Rows are one point carried round by a steady rotation, each followed by how many steps it has turned.
The counts run from 0 to 326.
[-16  -8  30  -8 -23 -16  -7   4 -17 -22  35  -8 -33   7  19   6   2   0
  -3  -3  23 -12  -7  -6 -24  -2  -5  11  13 -18  25 -39  10 -16  -8   6
 -24   7   9   4  12  16  -5  -4] | 149
[-21 -25  24 -19 -34 -32   0  11 -33 -11  26   5  -9   9  15 -10 -10  16
 -12   0   9  -9   2  -5 -20 -23  10  -3   9 -26   5 -22  16 -11 -11  12
 -26   5 -10  -8  15   1 -17   6] | 293
[-20 -17  25 -19 -25 -28 -13  -9 -17  -8  26  -2   3  13 -12  -2 -18  27
  -4 -17  17 -10  13 -12 -26 -22  -7   4   6 -13  10 -37   8   6 -23   6
 -25  18   0  -3 -13   6  -7  -3] | 264
[-13 -24   7  -4 -25 -17  -5  10 -34 -17  23   4 -19   2  20   3 -12  -2
   4  -9   0  -6   6 -16 -13  12   5  -2  30 -36  19 -32   7 -13  -5  11
 -24  -5  18  -7  14  23  19   7] | 173
[  6 -22  11 -22 -30 -29  -8   8 -24  -7  16  12 -11  15   9 -10 -18  13
 -10  -5  28   6  29  -2 -21  -7 -10   1  11 -18  20 -32  14 -13 -21  15
 -24  -1  16   1 -17  11  -3  -3] | 13
[-27 -29  24 -13 -24 -22 -12   4 -35 -17  27  -8 -16   7  11  15  -5 -11
   4  -6   0 -19  -6 -19  -8   7   8  -9  17 -41  11 -16  -2  -7 -15  14
 -22   0   8  -5  11  17  16   1] | 304
[-16 -30  25 -14 -27 -23 -13   5 -35 -20  24 -11 -18   5  14  12  -3 -12
   1   1   5 -13  -4 -14  -8   7   4  -6  11 -44  13 -10  -2 -10 -17  19
 -24  -1   7  -7  12  12  17  -2] | 101
[-16 -14  26 -25 -39 -15  -5   2 -19  -6  29  10 -11  25   6  -7 -10  10
  -2 -17  16 -17  24  -5 -20 -15 -12   1   0  -9  15 -33   7   2 -28  11
 -12  15   6   3 -17  18 -11   2] | 137
[-30 -22  22 -21 -21 -17 -14  -8 -14 -11  37   5  -8  26  -8  12 -13   2
  -9 -15  20 -20   1 -14 -15 -10   0  -5  -4 -15   8 -39   3   3 -27   7
 -16  21  11   7  -9  14  -4 -12] | 133
[-12 -24  32 -20 -29 -35  -7   3 -21  -6  22   5   3  14  11  -6 -26  21
  -5  -7  19  -9  17  -1 -26 -17  -7   4  14  -6   9 -22  10  -2 -24   6
 -25  20  -4   8 -16   5 -10   5] | 267
[-16 -29   9 -10 -33 -40  -2   9 -26  -9  31   8   9  10   2  -9 -14  15
 -17   0  -3   1  18  -5 -19 -17   3  -3  15 -26  10 -23   8  14 -20   4
 -22  23   1 -21   8   1   3  11] | 239
[-23 -24  16 -17 -20 -29 -15  -8 -20  -6  26   2  10  13 -16  -1 -25  27
  -3 -18  11  -8  12 -17 -25 -16   0  -3  11 -17   6 -38   7   7 -22   7
 -28  16   4  -6 -10   7  -1  -3] | 61
[-16 -24  26  -2 -20 -29 -17  -6 -15 -22  30 -13   1   7   1  15 -15   3
   0 -10   4 -11   7 -10 -23   8 -11   6  16 -21  17 -24 -10  14 -28   3
 -24  30  11  -8  -4  13  27   1] | 255
[-30 -24  25 -12 -26 -20 -14   1 -33 -16  30 -11 -15   8   5  13  -1 -10
   7 -11  -3 -21  -4 -21 -10   3   6  -6  14 -42  11 -19  -2  -3 -15  14
 -18   1   7  -9  10  18  16   0] | 305
[-24 -23  20 -17 -18 -32  -9  -7 -20  -5  27   4  10  16  -9  -1 -28  26
  -5 -16  13  -7  10 -14 -27 -19   1  -1  14 -14   5 -34  10   6 -20   3
 -28  19   2  -1 -12   7  -5  -1] | 62
[ -6 -32   7 -13 -31 -32  -7   8 -37  -9  12   8   7   4  10  -9 -26  19
   1 -10  -2   1  23 -10 -19  -2   1  -5  26 -31  10 -20   7  -2 -16  15
 -28   2   5 -13   0  10  14  12] | 243
[-14 -24  14  -6  -8 -23 -15  -3 -11 -19  32   0 -13  14   2  19 -20  -6
  -5  -7  22  -4   1 -11 -19  15  -5   1  20 -18  21 -41   0  -3 -20   2
 -25  17  26   7  -7  19  20 -11] | 0
[ -2 -28   7 -10 -36 -33  -2  13 -37 -10  16   6   1   2  15 -13 -18  17
  -3  -3  -2   4  25  -6 -20  -5  -1  -1  25 -32  14 -20   9  -1 -15  14
 -26   4   3 -18   5   9  11  15] | 40
[-22 -27  19  -5 -13 -38  -9   6 -33 -10  26  -6  -4   1  13   8 -22   4
   1  -2   2  -4  -2 -17 -17   1  13  -3  41 -32  10 -23   7  -8  -4   1
 -30   4   7  -3   8  11  12   5] | 46
[-18 -33  19  -8 -20 -35 -16  -1 -19 -15  32  -5   8  13  -1  15 -18  -3
 -10  -4   3  -9   9  -8 -15   5  -2  -4  16 -26  13 -18  -7  18 -31   1
 -21  30  11  -9  -5   9  24  -1] | 54
[ -8 -17  19 -12 -15 -34  -5   7 -21 -12  28  -1 -20   5  14  -1 -15  13
 -12   3  30   6   3  -6 -27 -12   2   8  25 -19  21 -37  19 -19  -2   3
 -33   1  11   3   4   7  -9  -5] | 18
[-30 -21  25 -24 -25 -20 -10  -3 -16  -7  36   8  -9  29  -6   7 -11   2
 -10 -14  19 -20   7 -11 -16 -13   0  -5  -4 -12   8 -36   6   4 -27   6
 -14  19   8   7 -12  14 -10  -8] | 134
[-29 -21  27 -14 -27 -16  -4   3 -35  -9  21   4  -7   7  18  -1 -22  12
  14 -22  -2 -20   6 -19 -20  -3   7  -3  29 -20   4 -29   9 -10  -8  10
 -24   1   1   6   1  22  -1  12] | 119
[-24 -18  34  -7 -17 -36 -11   2 -26  -7  28 -15  -5   5  14  10 -19   0
  10  -9  -2 -14   6 -16 -20   0   0   4  40 -25  14 -16  -1   5 -12  -3
 -23  13   5  -2  -8  18  17   7] | 251
[-17 -14  10 -16 -23 -20  -4   1 -25  -1  28  12  -4  15   0  -8 -23  19
   4 -22   7  -6  24 -19 -22 -11   1  -1  26 -15  14 -46  15   1 -11   4
 -21   4  15  -2 -12  21  -1   5] | 191
[-26 -24  32   0 -24 -17  -8   1 -17 -23  31  -1  -8   9  24  11 -18   0
   3 -12   4 -22  -4  -6 -21  11  -3   3  24 -10  13 -29  -2   1 -19   2
 -24  30   6   9   6  19  13   9] | 124
[-35 -20  22  -9 -29 -18 -11  -2 -23 -17  39  -8  -6  12  -4  10   1   0
  -3 -13  -5 -22  -4 -16 -14  -6   3  -1   5 -31  12 -27  -2  13 -22   7
 -17  21   3 -16  14  15  11   2] | 308
[-27 -16  29  -9 -28 -15  -4   2 -31 -13  22  -1  -8   6  18  -1 -19  14
  17 -22  -3 -22   5 -19 -24  -2   2   0  30 -20   9 -32   7  -7  -9   8
 -24   6   2   4   2  24   3  13] | 120
[-32 -19  16  -3 -17 -27  -7   6 -22 -11  45   0 -14  14   8  14  -6 -15
  -7  -5  -1 -12  -2 -16  -9   1   9  -4  29 -27  18 -32   4   8 -10  -6
 -15  17  15  -7  11  20  14   2] | 178
[-19 -18   6 -19 -24 -21  -7   2 -27   2  25  16  -3  19  -2  -6 -26  16
   2 -21   7  -6  26 -19 -18  -9   2  -5  24 -18  11 -42  13   0 -14   6
 -19   1  16  -2 -14  22   1   3] | 190
[ -4 -26  18 -15 -33 -12  -3   6 -18 -21  21  17 -10  15  18  -8 -19  19
 -11  -9  26 -10  12   3 -27  -3 -10   2   0  -4  15 -41  11 -13 -23  16
 -26  18   7  11  -1  10  -9   3] | 141
